Each row is where one point has got to under a steady rotation. How many steps took it there?
The counts run from 0 to 506.
[115 121 127 153 129 113  75  95 118 146 154 148 167 139 118 140 127 127
 107 112 121 108 154 111 127 155 108 122 159 109 171  81 142 113 134 162
 114 168 141 160 136 102 102  61  86 116 127 111 117 124 186  79 140  87
 123 132 108 210 142 104 109 117  78 137  94 135 132 133 138 115 107 102
 167 139 113 150 138 134 110] => 169
[142 117 108 138 148  88  81 104 126 138 151 143 175 137 129 134 136 134
 123 128 123  84 135 120 117 152 107 124 178 130 137  86 171 127 125 166
 127 191 130 176 133  95 108  73 101 102 139 111 118 130 165  90 144 105
 135 152 100 191 137 103 116 128  71 157 121 128 129 107 140 120  74 109
 158 156 107 146 141 136 109] => 327
[145 106 119 152 116 117  82 128 116 146 151 173 156 161 111 142 125 131
 122 119 130 130 145 124 128 154 108 130 137 120 173  80 146 107 132 153
 117 157 144 147 134  93 102  52  92 123 142 101 114 134 177  67 145 100
 140 144 110 198 116  94 103 121  79 148  85 125 149 146 108 122  94  99
 171 135 114 151 138 131 119] => 389
[138 120 112 137 145  98  91 105 119 142 147 142 170 135 128 135 134 146
 111 117 123  99 134 117 120 166 101 125 192 133 157  83 171 126 124 148
 138 191 131 188 147  93 114  71 112 101 146 104 123 125 177  96 133 102
 132 168 107 192 127 104 110 126  68 142 126 130 134 101 136 123  86 102
 157 147 105 127 133 128 102] => 329
[128 126 117 145 108  90  90 101  87 153 148 155 157 142 120 138 133 149
 110 123 138 107 143 106 128 150 103 134 191 130 136  92 161 121 130 129
 148 186 162 183 144  99 102  93 100 101 143 106 117 123 181 112 123  80
 133 124 127 198 130  97 119 127  65 148 116 157 150 105 117 109 104  89
 145 139 118 140 146 118 109] => 459
[146 109  95 161 133 119 104 133 120 151 149 163 159 174 115 142 127 141
 120 116 142 113 134 135 141 154 106 111 159 123 158  75 169 118 125 162
 122 160 138 157 148 103 123  59 107 103 134  98 108 130 171  68 142 113
 139 180  91 200 102  96  98 137  87 131 116 112 134 141 119 142  97 110
 164 144 121 133 136 149 113] => 273
[139 115 125 129 134 105  81 118 112 145 154 158 162 144 110 146 123 157
 108 115 132 141 144 125 117 168 107 129 168 120 175  83 148 126 122 157
 142 168 134 159 144 101 109  56  95 125 138  86 122 115 175  89 131  96
 136 160 121 194 125 103  94 117  75 146  90 129 147 110 125 105  97  94
 167 139 119 135 126 119 100] => 216
[134 126 107 159 109  96 110 100  96 162 158 152 169 187 135 142 128 149
 116 132 148  94 136 130 143 122 111 136 160 126  99 107 169 128 116 142
 136 152 145 146 151  84 109  78 102  91 129 103 129 114 169  73 168  83
 159 148  94 194 112  88 132 117  87 157 120 141 131 143 125 137 113 114
 155 150 153 167 132 148 134] => 358
[143 127 105 148  95  95  92 109  95 162 152 171 160 174 118 143 131 132
 132 140 147 120 130  96 120 145 122 126 171 129 128  87 157 102 119 132
 132 163 168 161 135 106  87  78  98 103 147  93 105 111 171 100 140  83
 137 128 123 206 106 101 129 151  76 150  98 150 153 130 102 132 107  96
 147 144 119 154 143 124 127] => 180
[124 123 133 142 137 106  79  95 120 153 156 142 179 140 127 148 122 149
 106 123 137 108 158 127 119 153 102 111 172 104 148  94 150 131 115 180
 114 165 119 155 155 106 112  60  90 100 125 105 116 115 169  89 147  94
 141 141 100 203 151 101 105 114  86 148  96 123 122 123 154 111 103  99
 173 135 131 141 128 149 118] => 210
[138 116 120 147 149 101  79 105 133 140 153 148 178 147 127 129 126 131
 120 119 119  88 141 134 119 150 111 127 158 121 144  88 157 128 132 169
 123 175 120 161 132  84 110  60  93 105 130 110 125 135 164  71 160 104
 143 145  91 183 138 103 113 118  80 160 102 126 120 124 147 119  82 114
 161 153 110 160 134 145 113] => 325
[147 122  94 148 130  97  96  99 121 146 154 151 171 163 132 132 135 117
 136 131 121  87 117 109 128 145 123 132 160 136 133  82 173 115 122 142
 128 167 143 163 126  83  97  68 108  99 144 102 124 125 178  76 160  98
 131 159  89 194 101 103 130 140  77 146 122 134 130 133 126 146  93 120
 153 163 111 164 132 141 117] => 114
[140 111 124 161  98 109 102 127  86 162 148 177 154 185 119 138 118 154
 106 115 143 127 146 134 141 136 105 151 147 134 139  95 148 125 132 122
 150 156 155 149 143  72 109  75  99 115 136 101 130 126 176  72 153  83
 157 134 118 185 108  83 112 105  76 158  95 143 153 140 103 124 112 100
 154 135 135 157 139 120 126] => 21
[155  98  99 149 137 105 102 132 115 135 150 166 155 162 120 136 133 147
 120 116 128 112 132 128 131 156 104 134 160 139 155  86 169 125 127 138
 135 172 140 172 140  80 122  65 117 112 145 104 123 135 169  76 140 112
 144 185 101 185 104  90 105 120  68 151 122 119 148 120 109 125  76 106
 161 145 114 140 134 129 110] => 109
[153 115 120 135 123  87  77 121 109 153 155 169 174 161 125 145 122 154
 129 145 158 121 149 129 102 146 106 124 162 119 121  98 157 122 116 171
 128 176 134 155 139 105 104  67  96 110 142  97 108 124 146  90 143  97
 158 125 118 188 136 100 113 125  80 176  82 129 141 112 119 105  79  93
 162 131 123 150 139 130 127] => 261
[147 128 122 136 118  96  90 122  97 164 143 165 169 160 130 152 120 168
 115 133 161 123 144 127 113 162 104 116 199 124 130  92 166 125 110 160
 143 183 134 171 159 112 113  73 100  91 143  80 111 118 151 106 131  96
 156 135 129 189 133 104 105 131  88 154  98 129 135 100 128 120 105  91
 150 129 120 121 136 127 117] => 92
[153 119 100 144 145  98 100 124 120 150 143 153 173 162 132 133 126 147
 121 127 136  90 125 137 123 155 106 116 186 140 134  83 182 128 120 159
 135 187 127 180 147  94 123  71 114  91 139  96 121 133 163  87 146 115
 147 175  99 182 118 105 111 135  81 152 126 115 121 112 135 140  85 111
 150 152 110 129 136 138 111] => 157
[136 133 136 140 112 106  98 114  88 167 143 161 168 158 133 152 117 173
 102 124 158 125 155 127 123 157 100 123 199 123 136  99 161 135 106 144
 143 172 136 168 175  98 121  74 105  92 139  88 125 111 168 106 139  84
 156 138 123 192 135  97 109 115  87 145 105 135 132 111 132 118 116  88
 156 123 133 121 126 125 122] => 420
[144 110 120 153 123 115  91 136 109 154 151 176 163 173 111 149 116 161
 109 123 156 135 155 145 127 150 101 116 157 114 154  86 149 122 120 175
 126 157 131 142 154 108 117  56  93 109 125  88 111 126 157  71 143 107
 154 152 112 197 124  94  90 123  94 149  84 111 136 135 122 117 101  97
 170 127 134 135 132 137 118] => 429
[129 142 113 156 119  87  93  92 100 164 152 150 176 168 136 132 123 138
 114 129 143  80 130 121 130 131 116 133 189 130 104  95 167 122 125 143
 148 183 144 172 145  93 100  92  93  83 131  96 128 117 171  92 159  78
 142 123 108 190 128 108 130 129  82 156 116 152 122 113 142 135 119 109
 138 156 126 157 140 136 119] => 245
[146 116 100 131 125  86  94 112 116 151 161 158 166 176 106 152 132 161
 129 142 160 136 137 130 120 144 110 116 166 116 128  89 162 119 104 174
 135 155 138 144 149 122 103  68 104 105 129  80 101 105 153  89 133 108
 150 170 107 202 109  97 109 140  85 150 100 118 148 117 113 118  94  99
 164 146 139 142 126 137 115] => 99
[137 132 138 137 110 107  94 109  90 167 149 159 172 163 131 155 112 170
 105 124 159 128 157 129 123 158 101 119 186 118 142 104 159 134 103 150
 139 162 129 159 171  94 119  65 102  94 139  89 126 103 168 101 145  80
 161 137 118 191 132  95 112 109  92 145 100 132 132 119 132 115 119  89
 161 122 140 130 121 132 124] => 421
[134 119 132 136 122 115  84 101 115 150 156 148 172 146 122 157 121 146
 111 127 142 126 156 113 117 164 103 107 167 108 162  92 153 121 107 167
 110 154 129 152 158 104 112  49 101 107 139  97 112 108 176  94 138  89
 142 156 102 208 133 100 111 120  88 133  97 119 139 136 128 118 103  95
 180 126 129 136 121 144 124] => 381
[156 113 119 153 126 110  95 132 112 158 148 176 170 184 129 135 111 156
 118 119 145 109 142 155 128 139 111 139 147 132 128  97 159 129 126 157
 140 166 124 148 144  75 117  62  95 104 131  92 128 138 156  59 169  99
 166 144 104 172 118  89 106 107  89 170  91 121 129 133 129 125  96 110
 159 142 131 154 133 134 121] => 479
[145 108  91 161 111  97 106 135  97 149 145 173 150 170 121 134 138 135
 126 127 138  94 128 117 139 145 106 136 165 149 135  86 172 115 137 127
 136 180 163 176 136  85 113  88 115 103 148 112 114 141 175  80 139 104
 142 151 110 192 102  92 122 140  65 150 125 144 151 129  97 135  84 104
 149 146 112 145 151 128 120] => 67
[142 116 112 154 130 108 106 115 111 156 156 157 174 177 132 144 121 152
 113 127 148 100 147 142 141 142 102 117 158 119 121 101 169 136 112 167
 118 154 122 146 159  84 126  58 109  95 129 104 127 121 161  69 163 104
 166 167  88 187 118  85 113 112  93 151 111 119 124 146 133 136  96 111
 171 137 150 145 129 157 133] => 316
[150 122 104 158 103  92  96 121  94 163 150 173 165 188 126 135 121 140
 131 137 147 100 131 128 127 125 119 144 159 139 103  99 164 117 128 135
 142 166 150 153 134  85 101  81  97 101 140  99 120 128 158  76 163  87
 158 123 112 184 107  92 127 130  79 169 102 143 141 131 112 133 103 105
 143 148 129 169 145 135 136] => 24
[138 116  95 158 135 115 107 119 117 148 145 155 158 161 129 140 133 137
 116 115 127  92 133 118 145 156 103 118 180 132 157  77 178 119 127 145
 124 172 142 177 153  91 122  69 116  92 138 103 119 129 179  80 142 109
 133 179  92 199 106  96 112 134  80 127 135 123 125 136 123 149  97 112
 154 145 114 130 138 144 113] => 444
[142 135 134 128 135  96  77  93 121 158 151 148 185 149 137 137 110 145
 115 127 134 107 138 124 104 156 116 125 178 120 138  91 161 127 109 163
 133 174 113 155 149  89 101  54  89 101 136  87 132 109 164  93 161  85
 149 133 107 184 136 108 114 119  89 159  94 126 120 111 151 121 104 104
 159 146 119 148 120 136 116] => 374
[148 120 109 148 144 108 103 121 117 148 142 153 170 156 137 136 126 148
 115 116 133  92 132 130 130 162 104 117 189 135 147  83 180 131 121 157
 131 183 123 180 156  86 127  66 115  90 140  93 125 132 169  86 145 111
 145 175  97 187 118 101 107 128  80 139 131 115 121 118 139 140  93 111
 153 146 113 125 130 141 108] => 158
[139 126  87 159 111  95 103 100 104 157 151 155 160 178 126 132 136 121
 128 131 133  86 121 111 139 133 120 133 163 134 120  87 169 110 126 135
 132 162 160 158 134  88  98  82 104  96 137 101 115 117 181  78 161  90
 136 148  95 200  99  98 135 144  76 146 126 145 134 140 119 150 107 116
 147 160 125 165 140 146 124] => 400
